In the data rows, the value 128 means zero.
Here are some points, each followed by its number:
[138 166 111 141 132 146 115 130 112 136 101 126 117 146 120 104] 0
[108 116 190 128 127 138 157 112 137 105 153  98  91 148 141 123] 1
[131 141  96 129 130  95 121 136 110  94  71 155 126 129 145 148] 2
[ 67 116 161  94 150 133 156  71 108 131 119  93 128 152 108 148] 3
[129 157 109 140  96 178 126 121 160 104 112 143 106 176 160 133] 4
[120 172 149 149 117 170 142 130 145 114 138 158 148 125 114 101] 5
[128 218  87 192 118 102  74  85 123 119  81 149 129 133  75  96] 6
[ 76 107 158  83 162 122 147  77 104 124 103 103 131 155 119 149] 7
[177 110 107 156  94 200 141 165 154 123 165  76  37 162 167 131] 8
[205 102  86 114 139 106 100 120 173 206 177 185 131  91  94  69] 9
[120 136 112  94 155 113 159 152 116  94 101 157 186  86 129 117] 10
[192 122  99 138 132  96  89 125 148 151 133 160 136  86 103 101] 11
[223  89 140 137 114 171 115 199 197 152 171  68  91 127 130 134] 12
[123 164 140 116 143 119 149 125 129 102 131 188 169 120 118 105] 13
[ 91 110 136 109 178  94  71 119  84 165 121 114 143 110  80 176] 14
[112 128 130 113 148 133  92  71 103 137 138 122  95 109 100 105] 15
[ 90 111 163 175  84 185 144 152 142 154 178  40 119 150 142 168] 16
[ 99 110 141  89 156 144 109  72 122 155  99 106 112 143 107 114] 17
[ 57 106 174 108 141 157 108  66 120 132 106 105 131 150 118 162] 18
[135 159 112 114 152  93 116 120 123 109  91 190 147 147 111 125] 19
[134 159 115  95 102 120 189  83 179 166 121  97 119 180 174 148] 20
[193 126  93 163 114  97  99 178 117 115 165 132  96 126 134 107] 21
[ 70 124 118 136 120  86 161 186 106 101 111 157 204  67  97 156] 22
[ 98 124 136 102 141 113 140 132  98 121  99 131 158 107 131 164] 23
[205  69 122 153 130 103   7 122 125 215 187  66  88 103  80 132] 24
[147 117  80  57 181 138 127 153 101 130 128 125 115 142 143 131] 25
[113 137 122 116 140 127 142 109 117  90 136 131 115 150 116 116] 26
New points follow, each followed by the numbers of its two nearest points above, nearest first.
[194 142  78 161 103  95 111 187 125 103 178 125  85 133 150  95] 21 11
[189 117 112 124 144  92  95 126 138 150 136 171 157  80 100 107] 11 9
[101  80 154 144 119 174 115 138 116 179 171  37 108 141 113 162] 16 1
[166 111 125 165  86 210 145 158 162 124 174  68  38 172 169 123] 8 12
[161 182 106 126 144 124 133 139 117 121 167 191 143  90  99  76] 13 5
[158 138 127 143 159  79 101 125  68 131 134 174 146  75  39  93] 11 19
[136 116 139  60 186  89 149 154  91 120 105 192 207  88 116 117] 10 13
[145  95 148 168  77 155  77 106 162 151 160  26  87 128 166 156] 16 8
[ 82 124 109 128 127  85 159 185 100  93 110 167 198  65 102 163] 22 10
[108 138 143 112 140 119 158 106 117 102 160 136 131 118 109 116] 26 13
[121 139 123 122 137 119 146 118 114 105 142 140 117 147 113 114] 26 0
[174 143 107 169  81 155 137 167 161 150 182 132 107 127 139  98] 21 5
[182 146 109 178  80 152 133 166 160 142 177 156 103 122 130  90] 21 5
[123 142 122 101 148 110 148 121 131 130  80 163 155 158 139 121] 19 2
[ 89  95 148 139 158  85 112 152  92 155 146  99 148  87  88 173] 14 23
[108 174 115 197  76  57 198 177 115  13 108 203 208  69 113 139] 22 10
[166 140 116 143 152  75 101 138  66 136 138 188 149  74  45  87] 11 19
[ 78 160 124 165  65 179 152 164 181 108 132 114 122 166 172 169] 4 16
[124 142 134  89 149 122 137 112 127 129  81 159 148 163 136 119] 19 26
[188 131 105 163  99  87 102 119 169 156 140 169 131 136 139  90] 11 21
[179  75 101  75 143 108 105  87 144 239 137 143 128 120 132  94] 9 11
[ 87 153 111 156 113  95 128 107 110  75  69 145 131 137 143 179] 2 23
[119 119 115  91 152 134 101 116 120 117 111 143 111 162 139 117] 26 17
[ 72  79 156 135 154 110 100 156 101 156 152  79 136  93  93 188] 14 23
[125 112 142  68 186  88 151 147 108 132 108 185 200  96 118 119] 10 13
[203 130  90 141 141  87  76 136 149 155 125 166 129  90  90 100] 11 9
[149  71 140  22 223  70 132 127  76 153 107 207 205  94  97  88] 10 19
[ 96 105 146  92 164 142 109  82 119 150 100 108 111 149 125 120] 17 7
[165 109 119 163  90 208 146 158 161 112 166  70  38 175 172 125] 8 12
[128 131 120 107 149 133  92  89 107 127 139 136 104  98  96  95] 15 26
[ 80  76 153 149 114 198 127 130 124 187 163  22 104 139 137 170] 16 1
